One turn or mirror swaps these rows in pairs. Which row does each one swap with?
Ven: [-.01,-.11,-.15,-.06,.05,.05,.04,.17,-.09,.15,-.11,.07,-.05,.02,.09,.21,-.05,-.09,.05,.16,-.02,-.04,-.02,-.07,.08,-.05,-.07,.17,.19,.05]
vato: [-.05,.06,-.09,-.10,-.04,.00,.12,.19,.09,.16,.07,.06,.00,-.04,.15,.04,-.12,-.04,-.01,-.07,-.07,.04,.05,.00,-.10,-.03,-.17,.13,.13,-.09]
tubub: [-.15,-.09,-.07,-.24,.07,.17,.22,.23,-.02,.20,.04,-.13,.02,.04,.00,.06,-.16,.03,.03,.16,-.04,.00,-.03,.03,.08,-.03,.14,.12,.20,.01]
pazi: [.01,-.12,-.04,-.17,-.12,-.05,.19,.26,-.14,.08,-.08,-.05,-.06,-.04,-.02,.21,-.15,-.01,-.07,-.07,.07,.06,.09,-.01,.02,-.18,.13,.11,.16,-.05]
numo: [-.07,-.03,-.19,-.05,-.04,.04,.11,.32,.05,.04,-.08,-.23,-.14,.01,.09,.21,-.30,.00,-.02,.07,-.05,.05,.11,-.08,-.06,-.08,-.04,.12,.18,-.04]
detuf: [-.07,-.01,-.14,-.16,-.04,-.05,.12,.14,.08,.05,.12,.02,-.02,-.01,.09,.01,-.16,.01,-.02,-.02,-.04,.01,.04,.08,-.10,-.04,-.15,.14,.04,-.10]
bak: [.02,-.15,-.04,-.27,.05,.10,.10,.17,.02,.12,.00,-.14,-.05,.20,-.03,.21,-.07,.01,.05,-.06,-.06,-.04,-.12,-.14,-.05,-.08,-.02,.18,.18,.02]
nav: [-.04,-.01,-.11,-.15,-.01,-.02,.08,.12,.12,.11,-.09,-.10,.19,.06,.04,.05,-.07,.02,-.01,-.02,.04,-.19,.05,-.01,-.03,-.14,.03,.25,.25,.03]
Selez: [-.20,.03,-.25,-.09,-.01,.03,.11,.22,.01,.14,-.08,-.10,-.16,-.03,.01,.17,-.24,.06,-.06,.10,-.06,-.03,.01,-.12,-.07,-.11,-.03,.03,.10,.04]
nup: [.05,-.07,-.23,-.06,-.16,-.03,.13,.21,.05,.10,.07,-.06,.13,-.04,-.01,.11,-.14,-.04,-.18,.01,-.11,.01,.00,-.04,.02,-.24,.01,.12,.24,.09]
Fum: [-.07,-.06,-.09,-.21,.05,.05,.20,.28,-.06,.15,.11,-.24,.04,.09,.18,.14,-.19,-.15,-.02,.00,.00,-.03,-.10,-.01,.01,-.03,-.01,.05,.22,-.02]
punup: [-.12,-.12,-.07,-.04,.02,-.04,.10,.12,-.07,.09,.02,-.07,.02,.06,-.01,.04,-.24,.18,-.08,.02,-.11,.05,-.10,-.11,.13,-.12,.06,.19,.20,-.16]
vemu: [-.15,-.15,.03,-.24,.07,.12,.27,.23,.06,.12,.11,-.18,-.04,.06,.02,.17,-.17,-.04,-.05,.11,-.03,-.09,-.03,-.04,-.02,-.20,.02,.12,.31,.00]
gulus: [-.14,-.11,-.20,-.09,-.07,.13,.04,.23,.01,.16,-.01,-.10,-.05,-.01,.01,.20,-.25,-.14,.00,.06,-.12,-.07,.10,-.16,-.13,-.04,-.09,.08,.20,.03]
Zema: [-.11,.00,-.24,-.11,.01,-.02,.17,.15,.03,.20,.02,-.07,-.05,.11,.07,.15,-.17,-.09,.02,.04,.11,.03,.07,-.18,-.15,-.09,-.09,.05,.18,-.02]
Bedo: [-.10,-.14,-.13,-.10,-.03,.11,.08,.12,-.02,-.06,-.10,-.01,-.11,-.07,-.02,.25,-.13,-.06,-.03,.07,-.12,-.13,.01,-.01,-.03,-.01,-.10,.13,.23,.06]
muvid: [-.15,.01,-.01,-.01,.08,.12,.02,.24,-.09,.13,-.01,-.04,-.07,.00,-.09,.16,-.17,-.14,-.04,.02,.00,.03,.11,-.03,.00,-.27,.00,.14,.25,.03]
Gudu: [-.11,-.13,-.06,-.17,.07,.15,.04,.25,-.08,.22,.01,-.08,-.10,.05,.03,.11,-.03,-.09,-.13,.05,.02,.07,.07,-.01,-.02,-.23,.06,.09,.28,-.03]
vufa: [-.09,-.14,-.06,-.07,-.07,.06,.09,.13,-.09,-.07,.02,.12,-.01,-.05,.06,.14,-.20,-.03,.03,.05,-.21,-.06,.08,-.05,-.01,-.09,-.06,.08,.20,-.01]
puda: [-.09,-.05,-.02,-.06,.01,.09,.25,.22,.00,.21,.09,-.05,.17,.12,.06,.16,-.24,.08,-.05,.11,.07,-.02,-.04,-.01,.00,-.16,.05,.01,.27,.00]
Som: [.06,-.10,-.17,-.06,-.05,-.05,-.01,.05,.05,.03,-.02,-.20,-.03,-.03,-.01,.16,-.17,.03,-.02,.04,-.10,-.07,.08,.06,-.08,-.12,-.02,.20,.26,-.17]
rina: [-.01,-.08,-.08,-.22,-.11,-.02,.11,.26,-.05,.04,-.09,-.27,-.01,.01,.05,.23,-.25,-.10,-.09,-.09,.05,.00,-.01,-.07,.04,-.14,.10,.18,.23,-.01]
beg: [.02,-.06,-.22,-.13,-.12,-.04,.17,.20,.10,.11,.04,-.16,.02,-.01,-.05,.10,-.17,-.15,-.13,.05,.00,.02,-.06,-.04,-.11,-.10,-.03,.22,.24,.14]
ludi: [-.08,-.07,.00,-.15,-.07,.01,.15,.13,-.04,-.04,-.04,-.14,.16,.06,-.08,.08,-.13,.09,-.01,-.07,-.09,-.10,.09,-.09,-.06,-.02,.07,.22,.28,-.04]
Ruleb: [-.12,.00,-.11,-.02,-.13,.01,.06,.10,-.08,-.04,-.03,-.23,.02,.03,.07,.03,-.07,.07,-.04,-.07,.04,-.12,-.02,-.03,-.03,-.13,.03,.20,.29,-.08]
seg: [-.11,-.06,-.10,-.12,.04,.03,.27,.17,-.01,.20,.09,-.10,.20,.06,.05,.15,-.23,.02,-.04,.05,.05,-.05,.03,.05,-.05,-.09,.17,.02,.22,-.04]
Muto: [-.01,-.11,-.16,-.08,-.20,.03,.12,.23,-.01,.00,.00,-.06,.05,-.02,.12,.21,-.18,-.13,-.07,.04,-.07,.00,-.07,.04,-.13,-.23,-.01,.09,.16,.04]
kimom: [-.01,-.02,-.15,-.06,.10,-.02,.09,.18,-.07,.05,-.08,.07,-.06,-.08,.06,.19,-.09,-.06,.06,.00,-.12,-.02,.08,-.10,.09,-.08,-.11,.08,.14,.07]
Tef: [.01,-.17,-.13,-.11,-.07,-.11,.09,.09,-.01,.05,-.13,-.10,-.12,.01,-.06,.20,-.16,.06,-.03,-.01,-.07,-.08,.03,.02,-.07,-.15,-.10,.27,.14,-.08]
suz: [-.15,.05,-.13,-.02,-.02,-.04,.05,.21,.00,.08,.08,-.20,-.06,.03,.01,.24,-.24,-.04,-.01,.02,-.02,.10,.00,-.19,-.11,-.06,-.07,.18,.13,.08]
zovu: [.02,-.12,-.13,-.18,.07,-.05,.11,.22,-.05,-.02,-.03,.09,-.10,-.08,.08,.22,-.23,-.02,.06,.00,-.01,-.09,.01,.00,.10,-.04,-.09,.14,.16,.02]
sim: [-.07,-.21,-.13,-.17,.05,-.03,.04,.19,.07,.05,.07,.02,-.02,-.02,.09,.10,-.14,.06,-.06,.00,-.16,.04,-.04,-.03,.19,-.13,.08,.14,.14,-.11]
luba: [-.12,.11,-.23,-.08,.04,.04,.09,.16,.01,.15,.04,-.13,-.04,-.03,-.09,.17,-.26,-.01,.02,.17,-.07,.05,.07,-.03,-.08,-.05,-.05,.17,.07,-.02]
Sozas: [-.05,.03,-.10,-.10,.04,-.05,.07,.19,.04,.15,.08,.05,.01,.01,.15,.05,-.08,.02,.01,-.05,-.10,.07,-.02,.02,-.13,-.08,-.14,.14,.08,-.14]
peki: [-.09,-.16,.04,-.13,.04,-.06,.12,.14,-.05,.09,-.05,.06,.01,.07,-.02,.05,-.18,.03,-.03,.07,-.05,.02,-.08,-.10,.19,-.16,.02,.15,.30,-.10]
nokin: [-.12,-.08,-.04,-.15,.04,.09,.23,.23,-.12,.20,.11,-.12,.18,.02,.03,.06,-.25,.04,.00,-.08,.05,-.02,.05,-.04,-.02,.01,.06,.09,.22,-.07]
Ledo: [-.11,-.08,-.09,-.14,-.01,-.01,.07,.11,-.10,-.03,.04,.12,-.02,-.10,.04,.21,-.20,-.04,.01,.10,-.21,.03,-.01,.02,.04,-.02,-.07,.17,.20,.00]
sel: [.02,-.13,-.22,-.08,.12,-.03,.10,.19,-.04,.16,.22,-.08,-.04,-.10,-.03,.16,-.17,.05,-.13,.03,-.01,.01,-.05,.02,-.04,-.20,-.06,.07,.24,-.02]
tosaz: [.05,-.11,-.02,-.27,-.01,.15,.12,.16,.02,.11,.03,-.14,-.02,.14,-.01,.22,-.12,-.01,.04,-.10,.01,-.06,-.09,-.14,.01,-.04,-.02,.16,.21,.06]
lotum: [-.02,-.12,-.21,-.06,-.09,-.06,.21,.13,.04,.17,.09,.11,.06,-.02,.07,.12,-.21,-.07,-.13,.03,.04,.03,.07,.01,-.04,-.21,-.02,.06,.26,.02]
Minu: [-.02,-.14,-.11,-.14,-.07,-.07,.25,.22,-.04,.02,-.04,-.02,.08,.12,.01,.14,-.16,.03,-.13,-.08,.10,.14,.06,-.07,-.03,-.09,.10,.15,.20,.02]
mika: [-.13,-.05,-.23,-.11,.01,.04,.14,.30,.02,.03,-.08,-.14,-.10,.01,.02,.19,-.33,-.14,.01,.06,-.10,.02,.06,-.15,-.03,-.13,.00,.09,.14,.04]
Sezez: [-.17,.08,-.17,-.08,.07,-.01,.05,.11,.04,.06,.14,-.13,-.03,-.02,.12,.17,-.23,.04,-.05,.04,.01,.06,.13,-.15,-.03,-.13,-.03,.12,.11,-.10]
Mov: [-.13,-.07,-.22,-.13,.02,.02,.10,.24,.00,.11,.15,-.16,-.01,-.14,-.02,.15,-.13,.16,-.09,-.03,-.01,-.03,-.02,-.03,-.03,-.06,.12,.09,.36,-.02]
Fis: [-.08,-.11,.07,-.04,.06,.00,.22,.12,-.01,.05,-.09,-.15,.10,.09,.06,-.05,-.10,.08,-.03,-.04,-.05,-.03,.00,.04,.03,-.06,.04,.16,.26,.06]
Dobu: [-.12,.07,-.18,-.14,.03,-.08,.10,.20,.11,.15,.07,.03,.03,-.04,.05,.09,-.06,-.01,.10,-.04,-.13,.01,-.03,.02,-.12,-.07,-.02,.10,.13,-.09]
Bopu: [-.09,-.04,-.06,-.12,.12,.12,.24,.22,-.10,.19,.06,-.18,.06,.13,.01,.08,-.22,.05,-.09,.04,.00,-.07,.01,.11,.03,-.12,.08,.07,.18,.06]
Livap: [-.09,-.06,-.07,-.21,-.05,.07,.13,.03,-.03,.02,-.07,-.15,.12,.07,-.07,.05,-.09,.07,.06,-.01,-.04,-.04,.07,-.01,-.06,-.10,.10,.31,.29,-.01]
met: [-.12,-.01,-.06,-.07,.03,.06,.18,.06,-.08,.00,-.04,-.05,.19,.01,.01,-.02,-.10,.10,-.03,-.07,.05,-.04,.04,.01,.05,-.04,.00,.20,.23,-.03]
pibuz: [-.06,-.18,-.03,-.12,-.02,-.06,.10,.09,-.04,.10,-.02,.01,.12,.07,.10,.05,-.11,.10,-.10,.00,-.10,-.04,-.08,.03,.18,-.17,.01,.20,.17,-.04]
gaku: [-.15,-.05,-.01,-.16,.05,.02,.00,.28,-.03,.19,-.11,-.19,-.06,.00,.00,.09,-.05,-.04,-.13,.00,.05,.02,.02,-.12,-.01,-.25,.09,.17,.21,-.05]
degip: [-.03,-.20,-.06,-.01,-.03,.03,.05,.10,.01,.11,-.04,-.13,-.13,.07,-.06,.17,-.18,.01,-.06,.11,-.18,-.07,.06,.08,-.08,-.17,-.01,.19,.21,-.16]
geru: [-.08,-.16,-.07,.01,.00,-.03,.15,.14,-.12,.00,.06,.09,-.13,.07,.00,.17,-.12,-.05,-.12,.05,-.04,-.07,.01,-.02,.07,-.07,-.11,.09,.32,.02]
zilu: [-.15,-.17,.01,-.13,.00,.11,.24,.20,-.02,.22,.15,-.11,-.01,.06,.12,.08,-.12,.00,.04,.04,.02,.03,.00,.06,-.08,-.11,.09,.07,.28,.06]
Zul: [.01,-.03,-.08,-.15,.04,.01,.21,.15,.00,.12,-.08,-.19,.15,-.03,-.01,.10,.01,.07,.06,-.06,-.04,-.17,-.02,.01,-.03,-.08,.04,.15,.27,.04]
Pelov: [-.03,-.04,.00,-.28,.07,.10,.08,.20,-.03,.09,.06,-.12,-.08,.16,-.10,.16,-.07,-.03,.03,-.12,-.10,-.08,-.07,-.08,-.02,-.13,.10,.19,.21,.02]
zelok: [-.09,-.18,-.12,-.09,.00,.01,.00,.14,-.02,.03,.01,-.17,-.12,-.02,-.09,.16,-.11,.00,-.07,.05,-.11,-.08,.02,.01,-.15,-.19,.01,.31,.22,-.14]
golag: [.03,-.02,-.18,-.09,.05,-.03,.19,.19,-.06,.12,-.07,-.19,.11,-.02,.04,.04,-.05,.07,.06,.02,.05,-.07,-.06,.04,-.03,.00,-.02,.29,.26,-.05]
lus: [-.06,-.14,.02,-.30,-.03,.11,.07,.13,.04,.06,.00,-.11,-.01,.21,-.05,.16,-.12,-.04,-.02,-.01,.00,-.08,-.09,-.10,.02,-.07,.01,.18,.12,.06]
Bepe: [-.07,.03,-.23,-.11,.04,-.02,.08,.22,-.08,.13,.15,-.17,.00,-.10,-.08,.17,-.18,.06,-.15,.00,.01,.07,-.11,-.08,-.09,-.15,-.06,.13,.25,-.08]
Dema: [-.03,.03,-.13,-.06,.10,.00,.14,.14,.01,.10,-.07,-.11,-.18,.00,.04,.16,-.32,-.05,.04,.08,.07,.10,.07,-.12,-.06,-.04,.03,.19,.18,-.03]
zodud: [-.05,-.03,-.05,-.10,.05,.08,.18,.13,.08,.21,.08,-.14,.07,.02,.14,.10,-.21,-.05,-.06,.16,-.03,-.06,-.15,.04,-.01,-.07,.12,.11,.32,.03]
Dimab: [.00,-.08,-.07,-.24,.13,.09,.10,.21,.00,.12,.04,-.09,-.02,.20,-.08,.19,-.09,-.09,.13,-.09,-.08,.00,-.04,-.05,.03,-.09,.07,.15,.15,.05]
Ris: [-.01,-.09,-.05,-.10,.01,-.06,.09,.11,.10,.11,-.04,-.11,.01,.04,-.18,.17,-.13,-.02,.00,-.01,-.04,-.08,.03,.03,-.08,-.26,-.01,.27,.14,-.16]
rafi: [-.03,-.09,-.07,-.18,-.07,.01,.14,.16,-.14,.13,.02,-.01,-.03,-.02,.12,.14,-.16,-.09,-.03,.00,.16,.12,.00,-.01,.04,-.09,.13,.09,.11,.01]
pelim: [-.17,-.18,-.04,-.08,.10,-.01,.05,.13,-.10,.08,.12,.06,.05,.02,.00,.05,-.12,.09,-.10,.03,-.06,.04,-.06,-.08,.10,-.16,.05,.23,.22,-.11]
Katan: [-.04,-.09,-.11,.02,-.03,-.03,.04,.04,-.03,-.02,-.07,-.05,-.11,-.06,.03,.24,-.18,.05,.04,.05,-.10,-.06,-.04,-.06,-.08,-.05,-.09,.06,.13,.06]
fozul: [-.10,.08,-.16,-.12,.04,-.02,.06,.16,.04,.13,.16,.10,-.05,-.03,.04,.05,-.08,.02,.00,-.06,-.16,.01,.00,-.01,-.11,-.11,-.03,.11,.13,-.09]

muvid pairs with Mov
Ruleb pairs with geru
Pelov pairs with fozul
Gudu pairs with Bepe
zovu pairs with nav
golag pairs with Ven
Ris pairs with sim
Zul pairs with kimom
zodud pairs with Dema
ludi pairs with vufa
lotum pairs with rina
Bedo pairs with met
Som pairs with peki
suz pairs with zilu
Tef pairs with pibuz
Ledo pairs with Livap
pelim pairs with zelok
nokin pairs with gulus
Zema pairs with Fum

